In the rows, 128 means zero.
The rows of X fall into several groups, and each row is roughly a mix of its group's hidden directions.
X:
[[113  93 138 158 149 102 110 112 142 165  83]
 [124 163 136 171 142 145 162 148  78 137 134]
 [114 133  98 179 165 140 100 167 115 132 137]
 [141 114 164  60 126 138 131 125 118 128 163]
 [124  64 129 116 160 121 152 156 124 131 161]
 [122 173 125 166 126 155 138 152  85 159 123]
 [ 74  96 109 116 134 157 111 150 134 141 166]
 [100 138 113 185 115 109 104 130  84 115 144]
 [ 94 103  97 102 139 154 141 166 143 111 165]
 [123 159 180 125 134 150 137 121  72 144 136]
 [ 95 112 142 177 143 149 142 144  83 127 154]
 [132 166 161 157  94 148  92 103 101 143 131]
 [150  96  81 121 140 104 115 142 168 101 104]
 [171 163 108 129 143 124 143 150 142  73 132]
 [124  92 123 149 167 129 179 161 112 143 147]
 [129 180 136 152 129 158 154 143 120  77 132]
 [ 98  91 103  96 117 152 112 144 144 143 175]
 [101 107  91 109  96 155 108 140 172 133 154]
 [137 137 151  71  91 119 128  85 127 131 151]
 [125 150 100 177 130 110 102 132 132 167  89]
 [ 92 142 141 110  81 123  78  98 115 134 126]
 [106  68 126 138 143 133 160 152 130  89 141]
 [ 98  75 130 110 140 133 116 147 163 168 143]
 [126 187 133 175 114 141 133 109 134 104 101]
 [128 127  94 138 140 134 171 177 110 153  94]
 [116 175 130 164 117 111  95 117  79 119 123]
 [138  59  98 112 147 122 135 150 129 152 144]
 [114 107 114 141 143  68 104 139 141 158  93]
 [121 175 112 177 153  96 120 128 118 150 104]
 [134 170 118 187 133 136 151 132 129  96 100]
 [119 110 107  97  88 113  97 116 178 133 152]
 [161 161 153 110 101 115 102  87 157 121 107]
 [139 159 156 124  90 135 102 101  79 104 122]
 [112  90 134  89 157 110 116 154 110 153 168]
 [153 117 162 121 157 118 136 128 107 194 122]
 [167 144 151 154 132 105 147 112 145 108  74]
 [121  89 123  95 102 116  71 127 148 152 139]
 [155 158 168 179 127 122 139 107 118 109  97]
 [158  92 153 135 106  86 125  91 105 133 100]
 [143 140 140 179 134 109  98 113 102 163  93]
 [ 86  84 114 141 138 149 149 163  99 136 153]
 [121 191 126 162 101 138 108 134 130  92 120]
 [153 169 146  96 106 110 102  82 139 150 123]
 [164 109 152 137 140 109 101 122  64 121 117]
 [118 124 137 153 126 143 175 148  68 122 151]
 [153 184 159 134 110 139 142  83 124 129 109]
 [155 128 174  74 147 141 150 127 110 152 138]
 [140 156 110  67  86 127 117 129 143 111 150]
 [148 106 148  96 146 140 138 143  73 117 167]
 [156 154 112  85  99 101  84 110 147 122 118]
 [113  81  99  97 119 135 135 155 157 100 159]
 [133 115 159 115  88 120  79  82 133 139 138]
 [127  76  91 108 143 117 126 156 163  97 132]
 [149 105 121  93 118 167 168 147 142  90 146]
 [138 112 134 174 174 118 173 139  99 130 127]
 [ 80 124 118 108 148 164 134 148 171 114 157]
 [130  97 110 164 174 116 166 162 110 132 130]
 [148 149 127 177 162 124 162 137  93 138 100]
 [108 130 171 117  85 140 114  86 111 161 133]
 [170 172 147 146 137 143 166 131 131  90 114]
 [125 102  78 146 158 112 151 179 125 126 130]
 [148 140 150 127 119 102  92  84 158 147  89]
 [137 178 111 114 146 139  94 130 181 111 136]
 [104 123  93 149 149 160 107 176 134 107 157]
 [136 157 130 136 137 163 176 150 140  78 134]
 [ 83 101 120  85 135 149 158 141 145 124 164]
 [151 150 116 172 115 120 127  98 162 142  82]
 [153 170 137 159 149 128 158 155 115  84 114]
 [145 104 136 101 117  87 126  94 146 160  85]
 [ 94 115 108 160 152 159 151 177 109 125 143]
 [142 172 147 131 123 129 157 116 179 108  92]
 [124 155 146 117  84 123  72  90 126 132 125]
 [ 87 150 138 142 118 125  89 124  70 124 146]
 [162  89 149  81 153 112 162 144 123 124 128]
 [100  68 117 111 144 111 125 115 129 176 130]
 [117  89  79 126 147 118 136 163 170 117 129]
 [130 120 141  95 103 101  89  99 159 169 115]
 [147 101 149 101 108  89 123  85 144 146  94]
 [126 123 121 111 114 103  72 111 169 163 113]
 [137 141 108 192 159  97 127 147 114 133 103]
 [ 68 107 115 115 144 150 137 155 116 121 169]
 [114  57 117 129 141 131 126 165 109 123 151]
 [153 172 138 147 150 139 160 138  81 135 101]
 [129 117 168 103 109 111 104  70 144 114 148]
 [151 145 135 153 114 110  80 106 123 165  88]
 [135 175  98 168 124 102 101 128 107 126  95]
 [176 104  87 134 143 119 163 154 126 104 108]
 [153 132 121  74 102 142 136 114 169  91 127]
 [144  95 131 102 175 129 169 163 129 127 153]
 [165 109 118 112 162 144 153 171 133 123 170]
 [143 110 113 125 128 130 185 163  98  91 140]
 [141  62 105 145 153 101 145 147 136 139 146]
 [157 177 132 171 144 134 146 143  98  98 136]
 [105  83 123  78 134 130 117 145 132 151 169]
 [ 90  86 148 175 134 120  98 119 110 145 146]
 [162 152 161 135  98 107 108  85 117 145  98]
 [109  90  75 160 140 116 131 155 157 141 115]
 [ 86  97 111 139 132 162 150 171 105 130 153]
 [171 167 150 156 152 129 153 135  96 100 121]
 [139  96 142  83 132 141 121 101 139 175 161]
 [ 84 136 128 135  84 134  84 124 103 115 161]
 [ 99 159 110 133  81 135 120 103 167  99 145]
 [115 176 148 131  85 121  87  97 134 126 109]
 [138  88 101 137 140 140 186 160 132 113 145]
 [140  70 120  84 137 121 123 154 108 137 160]
 [124  87  97 116 113 109 114 130 182 157 109]
 [135  99 112 124 156  92  96 127 174 157 105]
 [116  88 109  92 105 134 109 129 183 111 140]
 [149 145 142 107 102 101 122 117 183 126  85]]
One row of each group comes first, with its name. Which group is each row after those in?
[147 124 133 177 174  92 106 114 141 111 109]
S
[112  75 113 112 110 118 101 121 165  96 153]
M
[101 100 135  81 117 124  99 111 147 170 152]
K

[146 165 110 100 131 147 152 151 164  83 137]
S
[125 138 109  93 134 120 131 129 176 167  83]
S
[150 175 135 124 110 117 114  84 165 137  98]
M
[155 131  86 152 141 113 175 130 164 102 114]
M
[134 164 133  91 104 125  76 107 152 136 100]
M
[104  82 101  81 122 131 136 144 119 132 169]
S
[153 160 100 172 151 114 152 132 133 135  83]
M
[128 185  93 126 116 151 164 146 149 117 109]
M
[127  75  83 126 144 113 132 161 150  99 137]
M
[122  74 133  95 135 125 127 160 102 139 171]
M
[113 149 145 102  77 151  98  85 141 134 133]
K
